In the rows, zero is written as 128.
The rows below come in pairs that one turn or mirror swaps. Which row does each named row swap with?
The rows were stretched afterwards, more along some directions than others.
Q_465: [138 136 107 138 106 118  97 110 172 129 116 118 104 132 118 145 136 123]
Q_647: [131 117 123 152 110 103 101 123 132 164 115 145  90 141 113 129 129  95]
Q_73: [107 124 115 105 134 110 117 121 147 152 138 174 106 141 130 142 122 104]
Q_578: [131 103 146 152 110  94 123 118 108 131 130 146  75 159 113 144 135 126]
Q_110: [135 149 110 152 100 134 114 130 166 134 119 148 100 120 125 158 128 129]
Q_400: [123 112 129 149 107 110 111 129 113 123 126 110 100 137 125 119 136 139]
Q_733: [ 90 125 112 159 101 115 126 115 132 143 129 123 107 115  99 137 124 116]
Q_702: [ 92 112 110 131 113 111 117 124 106 153 135 159 100 164 105 141 113 105]
Q_701: [119 115 121 105 125 107 105 102 144 137 135 171  98 162 125 144 102 137]
Q_908: [117 111 123 110 128 115 123 130 142 144 145 173  99 141 118 147 129 106]
Q_358: [115 113 126 112 124 124 125 132 132 136 148 170 103 142 122 146 130 109]
Q_687: [ 79 123 107 138 112 107 117 124 109 147 129 146 112 154 116 143 104 111]
Q_245: [113 135 103 145 110  98  98 112 153 134 128 134 116 112 108 129 133 109]
Q_709: [181 110 139 123 110 137 113 127 178 144 137 139  76 144  87 155 123 122]
Q_369: [134 115 135 128 109 114 100 107 151 152 135 167  80 159 115 152  93 135]
Q_11: [135 147 110 141 111 121 106 119 174 135 114 137 108 122 136 146 135 124]
Q_43: [139 147 113 151 106 131 112 131 169 134 113 137  97 118 130 154 133 127]
Q_499: [163 114 128 133  98 140 113 120 172 152 134 129  79 152  79 157 131 113]
Q_462: [125 123 100 138  81 119 105 124 156 134 125 134 117 153 102 147 129 131]
Q_362: [143 130 127 150 103 121  93 115 158 150 115 116  97 117 120 133 135 117]
Q_639: [156 115 126 131  96 135 115 114 168 147 132 140  83 161  80 150 128 105]
Q_921: [112 112 127 117 122 127 124 131 123 138 150 171  99 142 118 148 128 106]
Q_688: [115 119 122 142 112 118 123 135 140 143 135 131  92 109  99 145 121 130]
Q_414: [176 109 136 125 105 140 109 128 176 138 138 134  76 143  85 156 125 120]
Q_541: [124 107 128 152 106 104 105 129 111 126 124 108  93 142 123 123 139 137]
Q_255: [ 78 128 103 140 110 113 119 123 114 141 128 140 116 149 118 145 105 114]
Q_430: [132 108 134 141 116 107 108 125 115 129 129 111 103 141 122 113 135 136]
Q_581: [110 142  99 150  98 114  97 112 158 154 112 122 109 132 106 151 106 119]
Q_320: [128 127 126 107 119 118 101 112 152 143 133 168  86 154 115 152 114 105]
Q_263: [100 118 115 156 105 117 126 120 135 150 137 120 100 114  92 144 128 122]
Q_445: [130 123 105 146  81 116 103 123 152 132 121 126 114 152 104 145 131 133]
Q_418: [128 105 139 126 126  92 118 110 129 152 153 168  76 156  91 145 121 108]
Q_479: [132 109 132 128 104 113 103 108 150 149 142 175  76 165 106 156  94 128]
Q_21: [ 94 125 101 112 127 102 107 114 146 159 133 162 104 138 113 142 116 101]
Q_125: [121 117 127 140 116 120 125 136 141 145 132 126  95 108 106 140 123 131]
Q_947: [120 117 124 142 111 122 125 133 142 144 139 135  90 110  96 147 122 130]
Q_513: [140 143 116 157  94 135 115 130 158 128 124 147  94 123 119 160 134 133]
Q_685: [176 110 138 126 106 143 113 128 172 138 139 134  75 141  86 157 126 121]
Q_218: [128 124 114 164  80 124 107 116 138 119 118 117 104 145 113 150 134 142]
Q_420: [118 105 111 118 110  99 108 120 136 144 138 129 114 155  88 133 131 111]
Q_483: [125 105 129 135 105 103 101 109 141 150 140 169  71 165 105 157  99 128]
Q_127: [132 134 112 129 121 124  93 115 145 130 105 113 115 135 145 119 124 133]

Q_733 pairs with Q_639
Q_362 pairs with Q_418
Q_218 pairs with Q_702
Q_263 pairs with Q_499

The rows below come in pairs that one turn or mirror swaps. Which row does each named row swap with?
The rows were stretched afterwards, more along some directions than others.
Q_466: [131 103 130 120 127 103 124 137 125 131 140 119 108 150 125 136 119]
Q_239: [132 127 113 142 154 128 110 115 140 130 126 131 151 133 130 144 128]
Q_932: [125 129 145 121 116 122 152 141 119 127 126 118 119 138 119 120 137]
Q_555: [116 122 137 125 138 140 130 119 111 115 116 108 142 124 126 132 133]
Q_470: [133 143 122 151 133 122 126 132 125 125 135 136 133 139 124 136 114]
Q_782: [113 122 138 131 134 120 136 124 115 117 137 132 127 139 115 136 128]
Q_692: [127 122 123 149 139 149 119 119 116 121 124 128 155 119 131 140 129]
Q_958: [116 109 137 133 114 117 133 144 102 106 141 121 115 155 115 146 129]
Q_207: [141 140 124 134 156 106 141 120 142 131 116 127 151 150 126 135 131]
Q_877: [142 124 128 121 161 127 124 114 135 155 120 124 144 124 143 128 135]
Q_526: [133 139 124 136 118 138 122 131 130 128 128 140 122 115 137 131 125]
Q_736: [125 134 136 115 147 135 130 112 115 137 113 116 140 116 145 122 123]
Q_354: [110 114 137 132 114 118 139 134 110 104 132 115 130 148 120 140 128]
Q_764: [131 146 119 137 157 136 133 111 131 143 110 120 156 112 134 118 129]
Q_24: [135 135 121 140 137 135 128 119 117 144 132 134 142 129 144 129 127]
Q_809: [137 118 125 139 129 120 142 128 121 129 124 110 131 136 124 139 133]
Q_224: [109 112 136 136 134 126 134 126 109 119 136 119 140 153 114 141 134]
Q_461: [142 128 105 150 145 126 125 119 142 138 122 118 146 128 118 143 135]
Q_599: [126 116 123 127 115 117 123 135 128 119 136 123 106 121 120 134 126]
Q_449: [112 115 129 133 129 118 122 128 112 100 140 130 119 142 122 142 120]
Q_216: [145 103 121 142 139 103 128 140 131 135 135 113 129 159 111 142 114]
Q_794: [128 110 129 131 139 110 126 130 116 116 136 127 114 139 125 137 111]
Q_359: [135 137 131 145 134 130 138 133 121 129 120 112 141 134 116 130 123]
Q_302: [143 142 142 123 143 122 142 130 129 142 116 120 145 130 135 116 123]
Q_744: [124 115 141 125 118 117 144 139 109 121 136 118 114 139 125 129 124]
Q_317: [136 150 119 127 126 135 123 123 135 132 117 129 125 114 145 113 124]
Q_517: [131 125 117 141 137 113 136 130 128 137 139 124 136 155 113 131 132]
Q_403: [147 128 126 140 127 118 119 141 129 126 135 134 124 132 129 131 103]
Q_918: [127 123 142 118 120 112 139 144 117 123 141 119 103 143 113 121 114]
Q_893: [122 135 132 129 130 145 125 120 114 124 117 121 143 119 140 142 139]
Q_870: [115 105 135 130 123 113 132 133 119 123 138 116 122 160 110 142 136]
Q_488: [131 138 130 129 135 143 127 117 120 138 121 130 138 107 150 129 127]
Q_13: [118 122 129 134 121 137 123 121 121 113 123 118 128 115 118 144 123]
Q_213: [124 102 130 134 134 109 132 139 123 118 135 109 131 164 102 138 127]
Q_826: [146 136 118 137 165 120 121 114 141 158 123 132 156 137 142 134 123]
Q_458: [140 127 131 133 140 117 146 138 127 129 125 121 123 143 117 108 133]
Q_368: [144 147 121 130 156 115 139 121 146 151 115 134 149 130 138 114 131]
Q_409: [117 111 119 148 130 131 115 121 124 109 129 121 136 133 118 161 129]
Q_248: [142 123 118 141 145 128 111 132 138 132 130 133 136 134 116 130 122]
Q_439: [127 104 123 135 136 126 113 131 125 127 139 131 124 140 115 134 126]
Q_441: [126 118 115 147 129 111 128 137 122 118 139 123 121 141 110 129 110]
Q_550: [143 133 118 139 137 100 132 137 139 127 138 134 122 151 115 134 112]
Q_564: [124 134 136 115 140 130 139 121 123 143 124 124 134 118 133 114 142]
Q_725: [150 143 122 135 151 131 133 124 137 147 116 119 150 126 123 122 123]
Q_286: [147 119 115 150 131 131 116 136 125 127 131 124 139 144 115 133 108]
Q_35: [147 120 114 142 124 122 124 142 133 135 127 121 128 132 117 119 111]
Q_134: [119 119 132 115 135 113 131 121 136 126 119 115 126 137 124 136 141]
Q_820: [129 116 118 143 141 132 114 117 135 130 126 127 138 131 123 152 138]
Q_45: [138 148 129 123 149 129 128 117 139 137 120 131 130 109 138 128 126]
Q_552: [127 127 133 119 132 104 134 135 138 124 124 116 124 151 114 128 130]

Q_317 pairs with Q_458
Q_248 pairs with Q_552
Q_488 pairs with Q_744

The rows below come in pairs that one turn or mirror swaps. Which row does each named row swap with?
The rows were stretched afterwards, more along some directions than others.
Q_407: [102 144 101 159 115 120 114 148 137  88 128 136 120 139 148 114 119 128
 137 119]
Q_8: [113 147 111 165 111 124 117 135 139  99 151 124 142 126 151 142 146 127
  91 131]
Q_478: [127 115  87 137 125 101 105 152 121  87 147 142 151 137 109 150 111 121
 153 109]
Q_939: [111 130 101 111 115 108 105 146 144 100 145 133 152 124 139 149 128 132
 124 125]
Q_776: [ 90  96 128 137 122 117 122 144 142 103 168 129 122 135 133 148 146 137
 135 138]
Q_591: [ 91 114 111 130 116 107 124 138 137  93 166 152 139 103 119 165 146 122
 149 113]
Q_203: [104 138 117 159 111 130 127 149 137  81 126 145  80 117 128 136 108 144
 134 135]
Q_271: [ 81 123  97 144 116 108 138 144 133  84 161 146 134 110 132 155 129 123
 148 106]
Q_153: [ 86 106 123 144 106 104 114 140 107 101 148 135 106 102 134 152 138 132
 127 131]
Q_55: [ 92  92 115 128 122 114 119 128 133 109 162 129 129 133 124 154 135 125
 152 127]
Q_792: [ 85  82 129 132 132 104 121 137 144 106 168 144 122 130 122 147 135 132
 140 133]
Q_790: [ 50 112 134 169 112 140 136 140 141  88 159 142  91 110 142 150 121 132
 123 135]
Q_951: [125 113 106 111 135 108 125 151 124  96 154 136 121 109 109 156 138 144
 121 148]
Q_277: [128 114 113 129 119  88 110 165 125 105 159 154 152 150 118 145 141 116
 125 138]
Q_360: [106 112 108 143 127  94 105 147 115  98 144 154 145 131 118 141 125 128
 127 124]
Q_36: [119 144 110 122 114 105 101 149 135  91 133 152 127 111 133 147 128 144
 124 126]
Q_254: [111 111  93 134 115  96 110 141  99 101 142 146 141 127 100 146 123 118
 137 122]
Q_979: [103 129 107 126 120 117 132 150 138  93 166 142 147 117 131 155 145 122
 147 118]
Q_123: [128 119 125 105 139 104 112 163 133  95 150 136 127 112 117 154 143 141
 119 158]
Q_398: [105 143 122 148 116 127 121 134 138  95 150 107 142 118 161 153 152 123
  95 132]
Q_185: [ 92 117 108 132 122 109 124 124 139  99 160 149 138 120 116 161 131 124
 144 103]
Q_950: [ 84  90 121 131 125 120 131 128 144  97 173 119 140 126 128 154 138 141
 133 122]
Q_140: [137 119 124 111 133  96 110 165 143 103 155 147 130 112 123 164 146 143
 129 150]
Q_184: [107 120  89 150 128 135 131 144 120  94 146 120 128 155 126 130  98 117
 128 128]
Q_261: [102 110 133 142 122 100  95 137 149  97 157 151 144 102 144 160 135 131
 134 115]
Q_209: [120 132  96 159 108 125 114 143 120 108 139 131 131 154 131 141 122 112
 112 142]
Q_217: [ 83 110  85 149 116 118 136 130 131  89 162 146 141 121 117 159 124 120
 158 100]
Q_349: [127 138  96 141 116 127 135 156 119 106 152 123 136 169 139 122 124 115
 121 137]
Q_428: [107 114 112 141 133 104 106 170 125 104 147 160 122 132 126 151 124 147
 135 124]
Q_881: [ 60 109 137 162 114 155 123 138 139 101 162 135 101 115 138 152 129 129
 143 131]
Q_928: [ 77 125 130 168 122 139 117 133 138 105 142 143  97 122 130 143 122 125
 123 134]
Q_713: [103 116 139 149 119 107 101 126 147 102 147 138 137 101 145 172 138 121
 141 110]
Q_242: [118 146  95 154 111 132 129 134 128  86 148 113 137 118 152 140 141 126
 105 130]
Q_714: [ 86 122 110 133 120 119 130 122 141  99 165 144 138 107 123 157 128 125
 133 111]
Q_624: [102 103 113 153 109  96 109 136 117 103 148 150 142 133 126 147 131 115
 134 122]
Q_785: [ 94  91 123 138 119 122 104 126 144 112 175 125 154 123 136 169 153 121
 127 131]
Q_159: [ 59 112 132 168 127 130 128 127 150  99 149 129 113 107 155 147 122 132
 133 121]
Q_201: [126 136  74 148 128 132 126 154 109  84 143 112 141 140 136 134 111 125
 120 126]
Q_71: [ 73 116 132 160 119 151 132 135 152  96 162 137 100 118 141 154 125 125
 130 135]
Q_818: [ 66 107 122 168 121 143 125 138 143  94 155 148 104 116 129 156 114 130
 133 131]
Q_890: [ 98 122 107 173 112 111 145 150 123 102 144 147 113 165 137 122 138 122
 129 132]
Q_511: [106 116 123 159 120 110  97 128 150 100 154 147 139 108 136 165 122 132
 142 102]
Q_177: [100 123  75 169 119 137 126 129 103  98 140 120 130 151 131 130 106 121
 134 116]
Q_562: [126 118 120 133 134 111 105 152 137 110 143 137 129 102 123 160 133 140
 130 143]
Q_923: [142 114 110 125 133 117 115 141 144  91 157 132 145 105 119 175 138 127
 143 135]
Q_727: [ 58 114 125 167 122 147 123 124 133  95 154 134 101 105 124 141 115 130
 135 120]
Q_64: [118 118 112 134 120 106 101 168 103 102 146 145 129 130 110 135 127 130
 140 131]
Q_856: [116 132 101 140 118 125 118 147 132  76 121 130 110 112 119 134 106 133
 153 126]
Q_738: [118 134 120 122 133  97 146 168 140  77 158 124 132 131 156 129 138 130
  98 144]
Q_523: [104 136 100 130 117  87 108 162 143  99 149 151 150 136 144 134 136 133
 126 114]
Q_298: [ 70 113 118 133 122 115 129 126 131  85 159 128 131  85 131 165 138 147
 126 115]
Q_87: [124 122  83 156 117 137 122 153 109  98 147 123 122 152 121 141 111 119
 141 131]

Q_217 pairs with Q_818
Q_523 pairs with Q_203
Q_153 pairs with Q_738
Q_939 pairs with Q_856
Q_87 pairs with Q_277

